(in the rows, 128 means zero)
Rotation paths and how fast each direction turns (degrees per step):
Each turn is a multiple of 5 degrees from 10 to 175, or 0.
Each row of a path follows its step; steps can be skipped.
Path 1:
step 1: [133 132 124 114 126 138 134 125 132 126 130 135 128 127 134 129 119 129
 135 128 131 122 135 130 137 130 133 132 121 132 123 125 123 132 126 133
 130 120 128 130 135 126 127 128 133 123 117 123 127 125 128 133 131 131
 120 132 129 126 131 131 129 128 129 134 142 134 122 131 124 124 130 133
 126]
step 2: [129 132 121 116 120 127 134 122 132 126 135 123 128 121 136 124 121 130
 134 137 130 117 136 130 135 127 129 124 127 132 128 125 130 118 126 127
 132 119 131 127 133 127 124 132 127 125 128 128 141 133 130 126 132 120
 122 136 124 129 129 131 122 128 133 135 131 128 126 133 130 125 126 134
 129]
step 4: [129 133 126 127 127 123 132 124 131 130 133 130 123 128 132 136 129 129
 126 140 133 140 138 131 129 134 123 131 124 122 127 128 124 125 124 134
 130 122 121 135 121 134 130 132 134 123 119 117 127 130 122 133 132 131
 126 131 126 121 132 124 125 123 130 134 137 123 127 135 130 128 135 119
 128]
step 6: [131 135 125 125 125 132 124 132 134 129 135 132 133 129 125 131 127 124
 125 134 129 119 136 138 132 134 130 121 125 131 139 136 128 132 128 116
 119 123 134 134 129 127 132 136 132 129 130 124 129 131 129 129 130 126
 136 140 129 119 128 131 133 131 127 125 130 134 129 140 126 125 129 125
 128]
step 13: [132 127 127 124 123 130 125 126 130 131 125 142 122 139 132 128 121 125
 138 134 140 127 143 131 132 127 131 127 132 131 137 128 131 125 126 125
 129 125 134 126 137 119 130 128 138 123 121 123 129 128 128 126 130 128
 127 134 124 127 128 130 126 122 133 123 132 127 126 135 126 127 133 133
 127]
step 16: [134 134 123 129 120 122 136 128 126 131 130 133 127 127 136 126 121 125
 120 130 133 135 142 134 139 132 125 120 132 126 131 126 121 130 125 120
 127 132 134 136 125 129 118 132 135 124 119 126 124 125 127 127 122 133
 129 129 126 122 134 124 129 129 131 132 125 132 125 130 125 128 135 122
 125]
step 26: [129 136 127 126 130 123 129 129 128 123 121 142 129 124 127 127 130 118
 129 131 138 119 134 135 136 134 127 125 123 117 138 119 126 135 137 130
 122 128 128 130 133 134 128 131 130 121 121 123 133 132 126 127 129 136
 127 127 131 131 128 127 129 133 127 134 130 130 131 133 134 127 131 128
 119]
step 28: [128 129 119 127 128 129 133 128 129 128 125 127 131 123 141 117 129 128
 127 132 123 122 133 126 138 125 127 121 124 132 124 128 119 121 130 123
 131 124 138 132 128 126 123 131 134 128 113 122 129 135 126 127 124 128
 135 135 123 128 127 126 127 133 126 126 132 134 133 130 119 125 137 132
 124]
step 29: [130 138 115 138 126 121 129 133 137 123 133 125 133 125 125 128 123 130
 133 134 132 121 133 133 140 130 127 128 127 121 127 128 123 122 135 125
 136 119 129 129 129 122 127 129 134 128 122 122 134 139 129 129 124 135
 132 130 125 130 130 128 124 133 130 124 133 126 129 128 125 134 135 128
 124]
Directions:
[127 129 127 126 130 128 130 128 129 128 127 127 125 128 129 129 129 129
 129 128 127 126 127 125 129 129 127 129 127 127 125 127 127 126 128 131
 130 127 129 128 129 126 128 127 127 130 128 129 127 131 129 128 127 129
 127 128 127 128 128 131 127 130 130 129 128 129 127 128 128 129 130 129
 128]
40
[128 129 127 130 129 128 130 130 125 127 128 125 128 128 129 128 128 127
 127 129 126 128 127 130 129 129 126 126 129 128 127 130 125 129 127 128
 128 129 127 128 126 130 129 128 130 130 126 128 127 129 129 127 128 127
 129 129 127 127 130 127 125 127 128 126 129 126 127 127 127 130 128 126
 127]
60
[126 129 128 128 130 129 124 127 128 130 129 130 126 127 127 126 131 128
 128 128 127 128 130 129 128 127 127 126 127 128 126 130 127 129 127 130
 128 128 127 126 129 127 128 128 128 127 127 129 128 127 127 129 130 128
 126 126 128 127 129 127 127 128 128 127 127 127 129 128 127 127 131 128
 128]
80
Path 2:
step 0: [131 125 123 129 128 122 128 133 131 134 122 128 132 133 126 132 122 130
 136 115 138 126 133 125 120 128 129 131 130 136 128 129 132 116 137 126
 125 128 128 128 127 138 125 130 137 121 133 126 119 133 132 119 126 130
 127 129 130 121 121 134 139 129 136 108 132 125 130 132 130 128 117 129
 136]
step 1: [126 125 123 132 131 126 128 125 127 130 124 126 124 131 112 122 142 130
 122 123 138 124 128 129 127 130 129 127 125 132 127 129 127 130 133 134
 117 123 120 134 137 121 134 138 128 127 127 131 121 128 134 115 117 127
 124 130 132 129 117 133 122 126 117 129 135 132 130 124 122 126 126 129
 113]
step 8: [133 135 113 138 124 132 122 121 142 124 125 133 130 131 129 113 122 120
 137 135 133 138 132 126 131 129 135 127 121 128 123 126 125 133 133 127
 130 129 133 125 125 132 133 129 136 119 129 128 123 130 120 120 124 125
 121 135 124 133 132 132 129 129 131 130 132 130 141 126 127 135 131 132
 128]
step 16: [132 123 119 129 128 130 123 126 137 126 111 128 125 114 119 129 125 130
 132 129 126 128 136 128 125 132 129 124 135 130 126 128 125 127 131 123
 122 126 128 125 142 137 129 124 128 139 122 129 134 128 127 127 123 129
 132 132 127 123 122 107 121 135 125 130 124 125 137 124 128 133 120 129
 124]
step 19: [135 125 130 141 130 125 127 131 123 131 119 128 124 126 122 126 129 134
 127 125 122 119 139 129 133 125 127 123 134 129 129 129 127 123 142 130
 129 127 120 132 133 136 128 136 131 129 118 126 122 122 133 125 121 130
 119 133 139 117 129 126 119 111 130 125 123 131 138 132 127 125 126 131
 120]
step 20: [125 127 126 128 127 127 126 128 131 129 117 135 137 142 126 133 129 123
 131 147 131 125 126 125 125 118 134 122 117 138 117 128 129 131 123 120
 125 120 126 127 134 135 127 130 128 132 128 126 128 119 131 132 122 129
 131 138 128 129 117 136 121 122 132 133 131 133 129 122 126 133 135 128
 123]
step 22: [138 123 126 134 137 132 120 123 131 129 123 125 118 116 127 118 123 132
 132 122 122 131 129 135 131 136 127 121 138 122 131 129 133 122 139 127
 126 129 131 117 119 125 134 137 143 136 121 123 129 133 128 120 125 125
 128 133 128 131 124 126 121 123 129 130 131 125 118 129 127 123 121 127
 130]
step 23: [125 133 133 133 132 132 122 119 130 127 123 119 131 128 120 132 130 136
 121 137 130 127 129 134 121 120 132 123 127 134 112 126 119 124 125 125
 128 127 125 124 120 128 118 121 131 123 124 118 123 130 129 116 118 128
 127 130 121 132 122 123 134 119 145 130 132 123 128 127 127 127 131 126
 126]
step 32: [128 122 137 122 121 123 118 130 131 125 125 130 131 126 130 134 134 124
 119 126 133 116 133 125 124 121 127 115 130 127 113 129 128 129 127 124
 131 118 139 123 130 129 121 134 134 125 129 132 117 122 121 124 128 137
 128 139 129 122 133 132 131 119 129 117 128 124 132 126 133 125 121 137
 126]
Directions:
[128 129 127 128 129 128 128 129 127 131 129 130 128 128 128 127 127 128
 129 131 128 128 127 126 128 126 125 128 126 128 129 128 128 129 131 130
 129 128 126 129 129 129 127 127 128 129 127 129 129 128 130 126 128 130
 129 127 131 130 127 130 128 128 127 127 130 128 129 129 128 129 127 128
 127]
40
[128 128 128 128 130 128 132 129 131 130 128 127 128 131 126 131 127 128
 129 127 130 128 128 128 130 127 129 128 128 129 126 128 129 129 127 128
 127 129 127 128 129 128 128 127 129 129 129 127 129 128 128 128 126 130
 129 126 128 126 127 127 130 128 129 130 131 127 127 127 128 128 129 128
 128]
110
[128 129 127 130 128 130 129 127 127 130 127 128 128 129 128 130 128 127
 127 127 127 128 127 129 128 129 129 129 126 126 129 129 126 128 128 128
 128 129 130 129 125 129 129 126 132 127 129 130 129 125 128 130 128 126
 127 128 129 128 130 128 129 127 126 128 129 127 129 127 127 130 127 126
 129]
115
[127 130 127 127 131 128 126 128 127 131 128 127 127 128 129 126 128 127
 129 128 128 129 128 128 127 127 127 129 127 128 127 127 128 129 130 128
 127 128 130 130 127 127 128 130 128 126 128 127 129 128 127 128 127 126
 128 128 128 128 128 127 126 127 131 128 127 129 126 127 130 127 131 125
 127]
20
[130 128 126 127 129 129 130 129 128 127 127 126 127 129 127 128 127 131
 129 128 129 127 127 130 125 130 126 129 129 127 131 130 129 128 129 127
 126 126 127 129 129 128 126 128 130 128 126 127 128 127 127 130 128 128
 126 126 128 128 129 126 127 127 126 129 128 130 128 127 128 125 127 129
 127]
120
